Here are the same points, seen from different sides; a view may also be mirrored.
A view may leave some points out, and in a few views one point is out of place. Which views, in the order they come, and which point in each? Write no view if none.

-- scene 1 --
A:
  biv [ -9  23  16  14   1   9 -21  -2 -26 -12  16   4]
  Leba [ -4  14  17  -2  -9  15 -13   6 -17 -14   9   4]
  tev [ -1  23   7   1  -4  14 -15   5 -19 -11  23   5]
  zose [ -4  15  19  -8 -15  20  -8   6 -17 -15   8   6]
  bag [ -5  21  37   0 -26  20  -9   2 -24 -21   2  -1]
  Med [ -5  27   2   1   0  16 -14   3 -20 -21  19   1]
  Kitod [ -1  18  15   1  -8  13 -15   6 -17 -17  10  -1]
B:
  nomes [ -6   2  16  45  -8  -2 -19  -6  12 -26  -6  -8]
  tev [ 11 -10   8  30 -10   3 -33   6  10 -21 -20   3]
  Leba [ 13 -15   8  34 -11   1 -32  -6   1 -22 -15   3]
  biv [  7 -15  12  10 -16  -1 -34  -3  -7 -27 -16   5]
  Kitod [ 14 -18   9  31 -13   1 -33 -10  -5 -22 -14   5]
  zose [ 17 -14   7  38  -8  -3 -31  -8   8 -17 -18   3]
C:
  bag [-18  34 -42  62  30  36  21  64 -76  12  38  16]
  noda [ -1  42 -54  70  34  10  31  47 -73   1  47  21]
  tev [-13  39 -46  73  15  14  24  46 -78  12  54  24]
  Med [-36  27 -32  76  12  19  13  39 -78   4  53  21]
  zose [-20  34 -41  69  13  24  20  56 -81  17  49  20]
  nomes [ -6  53 -54  60  23  37  25  57 -66  18  50  29]
  Leba [-23  37 -42  73  15  24  19  49 -75  14  51  23]
  biv [-27  36 -40  77  26  20  17  35 -68  -3  50  24]
D:
  zose [ 22  -4   7   5  -6   5  -4  12 -17   4  -2 -12]
  noda [ -7  14  -2   9   2   8   1  11 -19  -4  -8   2]
  biv [ -3 -14  -8  -6 -15  10  -6   9 -16   1  -3   0]
  Leba [ 15 -10   5   1  -9   6  -6  14 -17   2  -4 -12]
  Kitod [ 16 -15   3  -4 -13   8  -8  13 -18   2  -2 -10]
  tev [  9  -1  -1   8  -5   3  -3  16 -12   0  -9 -11]
  bag [ 19   2  17  -1  -3  14  -2   3 -31   3   6  -3]
  nomes [  1  -1  29   5   4  13   0  14 -28  -1 -11 -15]
  Med [ 17 -21 -10  -4 -20   4  -8   8  -9   7   1  -7]
  Gigeb [ 18   8   6   4  -2   8  -3   9 -23   0   1  -3]
E:
  bag [ 12   5  -9  19 -13  25   9  10  15  -4   3  -5]
  zose [ -1  17  -2   6 -15  26  -3   5  12  -5   4 -14]
  nomes [ -1   1   3  16  -4  36  15 -10  11 -17  12  -6]
  noda [ 15   7   1  -6  -8  15  13 -10  23 -25   2 -13]
  Gigeb [ 13  14  -3   5 -13  23   7   6  18  -8   5 -11]
  Leba [ -6  17  -6   6 -14  22   1   0  10  -8   1 -17]
  biv [ -6  13 -16   3 -14   5   6  -7  13 -15 -12 -21]
  tev [ -1  17   1  -4 -12  21   0  -5  14 -15   2 -18]
Views with a point moved: A
  moved in A: tev

-- scene 2 --
A:
  bibe [-71  11  61 -55 -68   6  10   2 -44  -6   6 -20]
  gozu [-81   9  63 -50 -77  14  17 -15 -29  -1  -8 -16]
  gev [-82   3  60 -54 -80  14  12  -8 -30  -6  -4 -18]
  lamev [-70  20  75 -55 -59  12   5 -18 -45  -5   1 -15]
  buka [-68  18  82 -65 -69  -1  16  -9 -40 -20   5  -7]
  gopu [-80   2  36 -39 -82   4  26  17 -34   8   2 -29]
  tad [-79  11  65 -52 -82   2  29  -7 -27  -7  -5 -11]
  tes [-85   0  60 -56 -79  21   3 -13 -31  -7  -5 -19]
B:
  bibe [  5  17 -21 -12 -21   2 -27  -4   6   7  11 -22]
  Gug [ 16  11 -13 -12  -4 -13 -30 -20   9  24  10  -8]
  tad [-15  20 -17  -4  -3   5 -34 -12  -1  16  26 -20]
  gopu [ -9   3  -7 -18 -15  17 -45   5  11  -6  31 -38]
  buka [  4  28 -30  -4 -17  -6 -24 -18  -8  26  10 -13]
  lamev [  7  21 -20  -7 -10  -9 -17 -11  12  14   3  -6]
  gev [-16  23 -20  -4  -9   7 -24  -2   7   3  18 -19]
  Leg [  7  23 -28  -8 -22  -2 -26 -12  -4  19  11 -19]
  savu [ 13  21 -27 -12 -28  -3 -24  -8   1  14   6 -20]
  tes [-19  26 -22  -2 -10   7 -17   1  12  -2  13 -15]
C:
  bibe [ 27 -24  -5 -44 -14 -55 -13 -15  -6 -13 -15  -3]
  lamev [ 34 -14 -10 -55  -6 -55 -16   0  -1 -15  -6 -16]
  gev [ 27 -12  -7 -34  -7 -54 -21 -24  -5 -15   5   0]
  Gug [ 30 -20 -10 -55   7 -59 -16  10 -13  -7 -17 -11]
  tad [ 24 -12  -5 -32   8 -52 -19 -14 -16 -14  -1  10]
  gopu [ 16 -34  -2 -23  -8 -67 -23 -41 -20   5 -14   7]
  tes [ 30  -9  -8 -37 -12 -54 -22 -27   0 -17  11  -6]
  Leg [ 30 -19  -5 -46 -10 -47  -8  -4  -5 -22 -17   3]
  gozu [ 28 -10  -9 -37   2 -57 -24 -18  -9 -11   7  -4]
  buka [ 32 -12  -6 -49  -3 -43  -7   5  -5 -27 -13   4]
  savu [ 30 -24  -5 -50 -18 -50  -7  -7  -2 -20 -21  -3]
D:
  tes [ 49  64  33 -17  -8  32 -20 -15 -43   8  49 -30]
  Leg [ 30  48  17   1   4  38 -28  -6 -55   6  48 -15]
  savu [ 33  49  15   5   0  48 -30 -12 -55   6  48 -13]
  gozu [ 41  62  33 -13 -12  21 -26  -7 -46   8  40 -26]
  buka [ 32  44  13  -2   6  30 -22   3 -60   6  49 -12]
  Gug [ 30  50  15   6 -20  26 -36   2 -62   7  32  -5]
  bibe [ 33  56  24   1  -5  43 -33 -15 -49   7  44 -19]
  gev [ 41  62  33 -13  -5  29 -25 -12 -43   8  46 -29]
  gopu [ 18  72  47  -1  -7  35 -50 -27 -30   8  35 -35]
E:
  gopu [-19  87 -58   9   0 -62   0  25 -67  24  24 -24]
  Gug [-15  67 -48  12 -28 -45  -6  40 -65  27  40  29]
  buka [ -2  56 -40  -7 -22 -47  -7  19 -60  21  30  30]
  savu [ -8  55 -42  10  -5 -51  -5  16 -60  18  36  22]
  bibe [ -8  65 -46  10  -4 -52  -1  22 -62  22  33  10]
  tes [ 15  72 -42  -2  -2 -43  13  26 -61  31  27   2]
  gozu [  6  78 -47  -3 -15 -44   8  34 -64  33  27   4]
  Leg [ -6  58 -43   0 -13 -51  -7  17 -61  19  31  22]
  tad [ -3  77 -49 -12 -23 -50  -1  27 -65  28  22   3]
  lamev [  2  62 -41  11 -14 -41   3  34 -61  28  39  27]
  gev [  7  74 -45  -4  -7 -47   8  25 -62  29  25   1]
F:
  gopu [  0  27   6  18  49 -26  17  -3   3  43  -7 -27]
  gozu [ -4  19  18  10  28 -24   1  -2 -11  15   0  -4]
  Gug [-17  40  19 -10  30 -25  -2 -11 -20  15 -27   5]
  buka [-14  20  21  -7  12 -18 -12 -29 -13  21 -19   1]
  tad [  0  18  16   9  27 -22  -4  -8 -12  34  -4   1]
  lamev [-18  28  21  -6  23 -23  -2 -15 -13   1 -16  -5]
  gev [ -4  14  17  11  26 -22   1 -10  -5  17   1 -12]
  Leg [-14  22  17  -4  19 -19  -5 -28  -8  23 -20  -9]
  bibe [-13  25  15   1  29 -22   4 -20  -4  19 -17 -18]
G:
  bibe [ 10  37 -12 -11   0  27  10 -15 -52  28  24 -10]
  buka [  1  42 -15   3  13  29   1 -28 -53  30  39 -24]
  Leg [  6  43 -13  -2   8  28   6 -23 -51  28  33 -18]
  gopu [  9  36 -10 -29  10  15   9   1 -43  35  -5  10]
  savu [ 12  42 -12  -4  -1  29  13 -21 -51  24  34 -16]
  tes [  1  17 -10 -10  -1  37  -1 -20 -57  43   9 -13]
  tad [ -6  33 -16 -11  22  22  -8 -16 -52  41  15  -9]
Views with a point moved: no view

-- scene 3 --
A:
  Kon [  2 -11   9  -6 -21 -19 -15 -23]
  Ner [-11  -2  11   8 -16   6  -3  -2]
  tonek [ -1   0  -7  -3 -15  -4  -1 -12]
  rak [ -8  -4  -4  -3 -13 -10 -14 -25]
  tum [  0   1 -23  -8  -3  -1 -12 -22]
  Sebo [ -5   6  13  -8 -18 -17  -1 -11]
  rano [-25   8  -9  -2 -19  -8   0 -12]
  Fev [-10   1   4  14 -12   0   7 -16]
  gan [-12  -1 -17 -17 -24 -19 -11 -27]
B:
  rak [  4 -13  18  -9   6  -4 -15 -12]
  Sebo [ -6  10  29 -25  10   5 -18  -9]
  tonek [  0 -10  30 -14   3   9 -13 -13]
  Kon [-10   5  39  -5  18   0 -19  -2]
  Fev [  0  -9  11 -14   9  10 -25 -19]
  tum [  1 -16  31   0  -1   6   7 -12]
  tini [  7  -6  24  -5  17 -11 -30  -4]
  rano [ -9 -16  19 -28   6  -5  -8 -18]
  Ner [ -6  -3  17 -14  -6   3 -33 -17]
C:
  tum [ -4 -54  51 -23  46 -13  13 -10]
  Ner [-36 -74  38 -19  38  -3  21 -29]
  rano [-26 -65  36 -18  27 -27  10 -17]
  Fev [-21 -77  36  -7  35 -10  22 -27]
  tini [-24 -65  33  -4  29  12   5 -17]
  tonek [-18 -59  48 -16  34  -9  20 -22]
  Kon [-20 -43  27 -14  31   8  21 -18]
  gan [-13 -39  37 -18  25 -17   5  -7]
  rak [-19 -69  40 -13  36  -6   8 -15]
D:
  Kon [ 20 -51  20 -44   6  89  20  34]
  tum [ 30 -71  19 -44  -6  94  -6  13]
  tini [ 12 -62  20 -40   1  67  25  21]
  Fev [ 18 -55  39 -54  -2  67   6  13]
  rano [ 21 -47  21 -44   5  69 -11  11]
  rak [ 19 -63  22 -46   0  72   6  11]
  tonek [ 18 -57  31 -42   0  86   2  13]
  gan [ 25 -53   6 -30   0  85  -6  28]
  Sebo [  6 -44  28 -49   9  85   5  25]
E:
  gan [-87  26 -43 -36 -75  26 -38   2]
  Ner [-52  22 -50 -12 -54  11 -54   2]
  tonek [-61  24 -43 -19 -72  16 -40   3]
  rak [-70  25 -47 -15 -65  13 -46 -11]
  Sebo [-63  29 -45 -32 -59   4 -42  14]
  Kon [-68  44 -35 -34 -64  16 -53   7]
  tini [-77  42 -41 -11 -57   9 -54  -5]
  Fev [-58  17 -38 -12 -62   1 -50  -4]
  rano [-74   6 -50 -25 -62  15 -44   0]
  tum [-63  26 -45 -26 -85  27 -34 -14]
Views with a point moved: A
  moved in A: rak

-- scene 4 --
A:
  gebev [ -5  13  44 -11  11  66  35 -55  -2  17 -19 -16]
  gife [ -4  16  36  -4   6  49  29 -71  -6  14 -11 -17]
  Rolin [ -3  18  33   1   8  47  31 -76  -5  17  -7 -18]
  Viz [ -5  13  28   3  -6  89  44 -79   4  36 -18 -13]
  ruzog [ -8   9  43 -20   0  72  30 -57  -4  15 -29 -12]
  tivir [ -4  16  32  -2   1  57  32 -77  -4  20 -13 -15]
  Motov [ -3  18  34  -2   7  44  29 -75  -6  14  -8 -17]
  mul [ -5  14  44 -13  12  54  30 -56  -5  11 -17 -17]
B:
  Rolin [  2  11 -13 -23   2  -3  11 -18  -1  19  19 -13]
  mul [  1   7 -31 -39   0  -7   5 -31 -16  28  23 -28]
  ruzog [ -3  15 -27 -46  -3 -12   8 -27 -19  13   6 -26]
  gife [  3   6 -20 -29   5  -5   8 -23  -8  30  27 -18]
  Fen [  2   9 -12 -29   7  -8  10 -15  -6  26  24 -11]
C:
  tivir [-31 -12 -12  -3  19 -17 -10   8  16  -2  50  50]
  ruzog [-23 -34  -6 -13  21 -30 -23  -1  25 -18  42  50]
  Viz [-23 -22  -1  -4   7 -12  -1   5  27 -10  53  20]
  Motov [-35  -9 -18  -3  21 -20 -14  10  12   4  49  61]
  gebev [-32 -32 -13 -10  12 -32 -23   3  22  -6  45  51]
  Tov [-32 -30 -15 -11  18 -33 -26   3  19  -6  43  61]
  mul [-33 -27 -16 -10  18 -32 -25   4  18  -3  44  62]
D:
  gebev [ 59 -11 -25   2  47  26   6 -57  37 -34 -71  51]
  mul [ 55 -15 -25   0  55  27   7 -59  44 -28 -74  52]
  ruzog [ 53  -7 -24  -2  40  29  -8 -61  35 -33 -71  58]
  tivir [ 66 -15 -23  -9  42   6   5 -63  47 -25 -80  45]
  Rolin [ 61 -15 -22 -15  42   6  -3 -68  52 -18 -85  50]
E:
  mul [ 24 -23  -3  49   8  -2  -1  20  -5  14 -30 -15]
  Viz [ -3 -18   1   6  24  -7   5  14   4  31 -43 -21]
  tivir [ 13 -31   5  36  20 -11   3  20 -11  26 -40 -19]
  Motov [ 18 -36   6  46  19  -9   1  24 -18  23 -38 -18]
  Tov [ 24 -20  -4  48   7  -2   0  18  -2  13 -30 -14]
  Rolin [ 16 -31   6  42  20 -21   8  15 -11  31 -43 -17]
  Fen [ 12 -33   6  36  22 -12   4  20 -13  28 -41 -19]
  gebev [ 14 -15  -3  32  12 -10   5  12   5  23 -36 -15]
  gife [ 19 -33   4  45  17  -8   1  22 -14  22 -37 -17]
Views with a point moved: A, E
  moved in A: Rolin
  moved in E: gebev
